[[133 101 127 103 148 127]
 [133 116 122 128 152 111]
 [133 105 124 112 148 124]
 [133 113 122 124 152 117]
 [133 105 124 105 149 128]
 [133 105 124 117 148 120]]
->
[[133 105 124 117 148 120]
 [133 105 124 105 149 128]
 [133 113 122 124 152 117]
 [133 105 124 112 148 124]
 [133 116 122 128 152 111]
 [133 101 127 103 148 127]]

[[149 132 111 104 101 122 116 114 126 106 139 114 104 131 143 116]
 [140 145 103 111 145 145 127 119 103 142 135 104 115 130 139 117]
 [143 139 119 141 117 107 131 140 101 126 131 106 156 122 102 156]
 [126 117 125 139 112 146 115 127 128 108 111 126 152 148 104 123]]
->
[[126 117 125 139 112 146 115 127 128 108 111 126 152 148 104 123]
 [143 139 119 141 117 107 131 140 101 126 131 106 156 122 102 156]
 [140 145 103 111 145 145 127 119 103 142 135 104 115 130 139 117]
 [149 132 111 104 101 122 116 114 126 106 139 114 104 131 143 116]]

[[110 155 141 136 113]
 [141 105 135 134 121]
 [133 141 140  98 122]
 [102 142 135 117 114]]
->
[[102 142 135 117 114]
 [133 141 140  98 122]
 [141 105 135 134 121]
 [110 155 141 136 113]]

[[128 129 113 105 119 121 123 126 131]
 [124 133 133 135 129 126 130 127 125]
 [107 156 144 146 125 114 133 123 119]
 [120 142 140 140 128 125 130 127 126]
 [123 146 116  99 113 120 119 129 138]
 [124 140 139 136 128 130 129 131 131]
 [134 102 110 120 131 124 129 122 118]
 [121 134 134 137 129 123 130 125 123]
 [126 131 108  98 116 117 121 124 130]]
->
[[126 131 108  98 116 117 121 124 130]
 [121 134 134 137 129 123 130 125 123]
 [134 102 110 120 131 124 129 122 118]
 [124 140 139 136 128 130 129 131 131]
 [123 146 116  99 113 120 119 129 138]
 [120 142 140 140 128 125 130 127 126]
 [107 156 144 146 125 114 133 123 119]
 [124 133 133 135 129 126 130 127 125]
 [128 129 113 105 119 121 123 126 131]]

[[112 132 132 132 132 132 132 111 112]
 [111 147 147 147 147 147 147 111 111]
 [116 127 127 126 126 126 126 114 108]
 [112 140 140 140 139 139 140 111 111]
 [111 150 150 150 150 150 150 112 110]
 [110 145 145 145 145 145 146 109 113]
 [109 133 133 133 133 133 133 108 114]
 [105 147 147 147 147 147 148 104 118]
 [109 137 137 137 137 137 137 108 114]]
->
[[109 137 137 137 137 137 137 108 114]
 [105 147 147 147 147 147 148 104 118]
 [109 133 133 133 133 133 133 108 114]
 [110 145 145 145 145 145 146 109 113]
 [111 150 150 150 150 150 150 112 110]
 [112 140 140 140 139 139 140 111 111]
 [116 127 127 126 126 126 126 114 108]
 [111 147 147 147 147 147 147 111 111]
 [112 132 132 132 132 132 132 111 112]]

[[128 109 108 108 143 128 109 108 110 110 109 108 109 128 129]
 [129 151 152 152 109 126 151 152 150 150 151 152 152 129 124]
 [113 124 123 123 131 127 123 123 124 124 122 123 123 113 141]
 [141 140 140 140 118 129 140 141 139 139 141 140 141 141 115]]
->
[[141 140 140 140 118 129 140 141 139 139 141 140 141 141 115]
 [113 124 123 123 131 127 123 123 124 124 122 123 123 113 141]
 [129 151 152 152 109 126 151 152 150 150 151 152 152 129 124]
 [128 109 108 108 143 128 109 108 110 110 109 108 109 128 129]]
